One turning vector, and how many steps it has turned:
The counts run from 0 to 502.
[182 120 157 112 137 138 128 163 156 134 144 178 143 173 135 132  84 155
  88  96 163 160 107 114 151  99 125 167 100 127 119 138 118 119 105  93
 126 162 101 130 165 136 152 107] | 253
[146 108 160 129 127 115 155 103 144 164 106 163 190 169 122 172 105 120
 123  87 109 135 141 173 130 134 141 127  66 122 130 124  91 128  99 104
 116 153  74 138 133 137  88 112] | 231
[164  98 157 120 124 120 105 144 180 146 125 195 148 138 128 163 107 138
 123 105 136 138 100 138 127 168 132 147  98 131 122 114  83  89  98 123
  80 133  94 123 140 153 130  83] | 244
[140 103 150 100  87 146  90 118 157 151 101 144 158 138 101 186  88 131
 105 114 162 120 108 124  98 154 101 145 129 141 113 116  88 107 101 158
  87 133 127 100 178 169 131 127] | 5
[110 146 117 123 101 141  65 159 169 128 148 115 114 172 125 127 155 132
 110 153 149 155 124 114 104 131 185 154 170 149 113 157 126 120 127 147
 114 104 142 178 145 123 176 157] | 302
[105 140 157 107 147 143 206 120  87 119 105 120 122 144 116 166  76 111
 114 138 129 141  99 111 114 136 127 132 127  88 162 154 162 146 136 155
 139 154  98  74 125 104  86 127] | 371
[152  93 123 114 148 100  98 160 116 130 144 137 133 157 132 124 133 104
  99 121 121 182 152 144 110  91 167 158 103 151 159 181 164 134 165 133
 153 104 102 184 131 109 123 180] | 72
[114 124 148 112 148 151 154 169 107 118 115 112 117 156  94 140 105  80
  86 129  98 120 110  92 113 120 153 114 148  92 170 189 166 125 132 167
 154 105 104 114 129 111 117 120] | 356
[196 163 140  99 132 128 138 111 132 146 117 102 138 125 163 152  97 131
 126 106 140  89 137 141  73 109 114 135  50 109 101 158  67 122 116 104
 124 130  92 137 137 119  90 129] | 224
[189 134 124 111 123 153  83 148 164 160 114 154 121 113 158 161 123 139
 145 113 141 120 117 121 112 164  84 150  76 127 124 107  70 119  91 114
 114 134  91 125 136 125 113  91] | 242
[ 79 141 122 144  58 161 133 100 102 109 145 108 141 173 115 150 128 118
 102 143 119 103  91 106 154 168 120 141 170 116 151 130 157 125 119 159
 147 174 162 117 145 169 140 143] | 154
[ 87 176 129 127 145 128 126 121 107 113 128  93 137 150 132 123 163 130
 147 142 122 157 147 150  82 127 137 148 138 146 153 155 137 160 131 165
 158  66  90 137 104  73 136 167] | 327
[165 110 138 120 145 122 131 132 109 127  91 126 132 113 142 142 105 122
 106 101 123  84 147 161 113 126  90 110  80 102 159 130  52 128 139 131
  83 154  85 162 142 108 105 104] | 219
[ 99 107 148 120  87 147 155 124 122 135 111 159 152 144  98 178 101 132
 102 121 105 120 109 109 156 197  93 122 151 100 167  98 169 125 126 130
 112 166 140  84 163 137  93 122] | 393
[137 114 171 141 101 104 154 132 114  86 104 145 127 137 121 128 133 131
  84  69 111  79 146 175  97 169 120 125 101  92 127 138  83 112 144 134
  72 125 102 133 140 137 125 116] | 204
[131 111 123 109 115 132  95 178 148 135 131 135 123 129 149  97 162 165
  92 135 155 163 192 148 119 115 135 141 124 134 148 147 119 141 157 101
 134 117  94 191 144  66 112 164] | 57
[139 187 133 108 125 150 131 156 137  99 158 169 129 139 133 150 136 144
 157 141 109 166 101  93 127 135 152 172 149  89 130 188 153 103 131 123
 160  93  72 103  93 131 121 116] | 105
[156 171 124 112 128 119 116 145 126 138 140 114 114 133 153 131 135 111
 156 145 131 180 130 120 117  93 138 177 108 132 148 176 141 149 136 126
 169  85  68 124  81  92  89 161] | 89
[ 96 150 124 134 116 130 154 100 104 133 143 132 146 141 148 170 106  95
 152 151  95 173  61 115 143 139 171 157 169 131 151 177 157 134 120 174
 114 127 114 112 126 158 112 104] | 127
[ 99 117 141 134  84 126 158 131 115 144 111 142 130 110 117 165 110 142
  86 143 110 111 109 112 151 185  78 125 143 105 184  96 154 150 125 154
 114 169 130 101 180 113  76 117] | 394
[113 129 148  93 109 176 135 121 157 141 107 159 151 134 126 155  90 188
 131 123 168 104 136 117  90 159 109 127 129 112 113 114  94 123  78 129
 129 119  97 124 194 119 123 102] | 2
[122 152 124 124 102 131 174 138 107 117 133 148 110  92 157 151 107 171
 105 128 133  94 110  94 100 180 108 143 137  94 132 124 150 149 124 116
  87 156 157  89 200 113  94 111] | 403
[ 99 128 130 128  86 130 130 111  94 112  99  68  91 143 156 112 110  93
  95  93 140  57 110 138  74 165 134 135 105 123 142 124 116 122 136 162
 129 134 171 128 152 124 136 142] | 180
[145 146 112  95 143 147 129 128 162 147 139 165 176 117 161 154 109 193
 123 148 152 163 130 148 142  94 156 148 149 146 116 157  77 115 117 120
  75 167  91 168 155 145 127 117] | 263
[123 143 120 129  82 160 135 127 109 155 126 117 160 129 101 159 116 116
 114 119 107 106 121  68 116 188  73 144 129 127 156 116 169 152 109 114
 141 128 135  75 175 166  81 123] | 391
[ 94 167  86 151  86 142 175 112 120 143 119  81 112  91 142 121 139 121
 113 146 127 144  86 101 143 144 115 162 174 122 151 162 144 149  99 170
 109 120 140 105 138 149  99 109] | 143
[139 137 127 113 128 155 173 131  95 149 114  82 128 133 118 156  81  81
 123 130 115 129  97  71  98 124 119 139 118 107 158 162 160 167 110 139
 163 120 118  82 134 114  76 127] | 373
[ 95 143 136 117  78 111 135  94  96 130 137 148 172 121 149 190 109 170
 116 132 105 102 132 118 111 184 109 137 147 118 131 106 146 138 143 117
 100 167 145  98 188 146  81 143] | 407
[167 157 153 103 132 126 170 118 130 128 107 137 127 128 172 142  93 149
 125 106 129  93 144 154  82 111 131 119  76 100 100 153  72 117 122 116
 110 140  73 148 146 104  89 118] | 223
[157 180 110 115 135 137  73 162 107 114 170 149 105 129 133 158 141 122
 159 163  95 146 105  89 139 167  86 163 144 130 152 168 136 140 115 149
 160  92  77  87 109 120 108 131] | 107
[129 106 162 131 135 106 121 143 123 107 124 169 149 165 172 114 122 124
 134  80 147 136 117 209 163 108 155 145  79 120 155 136 110  96 129 122
 149 126  77 166 108  85 125  98] | 474
[ 97 158 162 110 134 136 126 146 125  89 142 111 110 194 104 151 145 105
 146 151 135 164 109 145 105 143 158 134 142 132 130 132 162 123 140 183
 151 111 108 114  79  82 137 176] | 330
[ 77 169 125 156  87 123 169 102 101 120 153 134 120 157 151 128 117 147
 111 148 112 116  98 113 131 181  99 154 172 122 162 129 169 169  96 151
 170 126 139 116 186 115 112 137] | 151
[ 99 159 139 122 119 179 146 149 128 107 134 101 140 175  80 136 194 114
 144 131  99 166 146 142 139 151 158 114 151 103 158 123 148 143 118 134
 154 116  95 145  80  80 105 138] | 335
[162 139 164 106 115  75  60 131 114 105 130 131 117 163 170 161 110 105
 149  92 143  96 114 173 114 113 155 150  69 129 105 138  86  76 149 141
 111 127 125 152 123 126 134 133] | 464
[135 152 128 126 101 143 173 132 116 135  98 113 109  80 116 150  88 129
 101 136 141 134 110  79 107 157  81 156 124 119 151 154 143 160 116 159
 115 112 119  50 139 143  82 134] | 386
[182  98 168 127 122 114 125 117 143 166 114 153 182 168 125 169 104  91
 123  72 109 144 126 152 113 141 140 143  62 126 121 129  98 127  92 103
 108 125  99 133 148 157  98  92] | 230
[ 96 185 126 145  81 125 162  87  76 112 151  80 142 157 136 159 147 139
 119 141 108  87 130 136 116 152 107 135 142 123 123 126 130 150 124 148
 121 158 171 136 152 123 100 160] | 169
[130 176 101 118 124 140  76 157 126 108 148  92 121 133 126 132 184 143
 130 173 129 178 147 132 128 115 120 161 160 172 122 143 100 139 139 171
  76 126 133 158 119 120 155 170] | 305
[198 115 140 143 139  99 129 134 130 158 114 139 149 154 141 159 117  87
 134  87 112 137 119 146 112 148 107 148  45 133 122 114  84 141  81 108
 103 123 113 135 142 132  94  96] | 229
[ 96 172  97 128 125 137 167  93  82 139 139  96 157 113 152 148 122 125
 150 168 103 167 104 120 163 116 125 160 164 140 170 171 145 162 122 152
 132 140 106 110 123 140  87 129] | 129
[126 118 143 141  67 109  91 130 110 136 116 117 139 144 156 113 122 135
 104  60 149  98 137 141 124 157 110 178  63 146 155  97 157 114 155 107
 139 147 153 108 161 129 118 161] | 432
[ 92 163 112 112 155 141 113 117  99 117 145 139 121 116 159 173 130 124
 158 189  96 141  76 105 128 171 116 157 164 127 174 146 132 130 120 177
 121 144 107 102 131 126  97 105] | 124
[120  96 141 135  82  97 132 105  98 142 119 123 157 127 122 166  90 110
  89 111 120 114 108 115 130 149 128 152 126 125 139 124 149 127 154 142
  69 178 166 108 181 166  92 152] | 410
[145 106 156  90 153 140 100 183 139 105 146 152  96 171 161 152 157 127
 150 144 122 171 127 140 121 139 186 139 111  98 130 140 149  96 143 136
 126 153 117 158  99  65 111 121] | 78
[101 140 116 107 121 151 123 131 104 118 153 144 157 143 125 172 120 124
 122 159  87 168 111 107 180 111 145 128 175 105 188 184 151 118 152 146
 149 162  74 134 110 135 110 120] | 114
[153 171 135 152  85  88 125 164 109 121 126 132 130 103 181  96 154 159
 103  91 135  95 161 160 131 131 122 168 101 114 120 136 101 143 146  92
  89 116 123 152 166 103 105 130] | 444
[102 110 165 105 133 136 185 117  79 111 104 121 137 137 102 165  81  91
 108 119 106 142 102 109 106 135 132 134 125 113 166 164 165 125 145 175
 127 140 108  66 120 128 100 127] | 370
[103 153  96 147  79 140 154 131  96 111 138  80 109 126 132 128 139 118
  88 159 125 104  93 113 169 164  79 130 168 114 161 115 131 158 119 170
 118 182 166 120 147 126 107 128] | 156
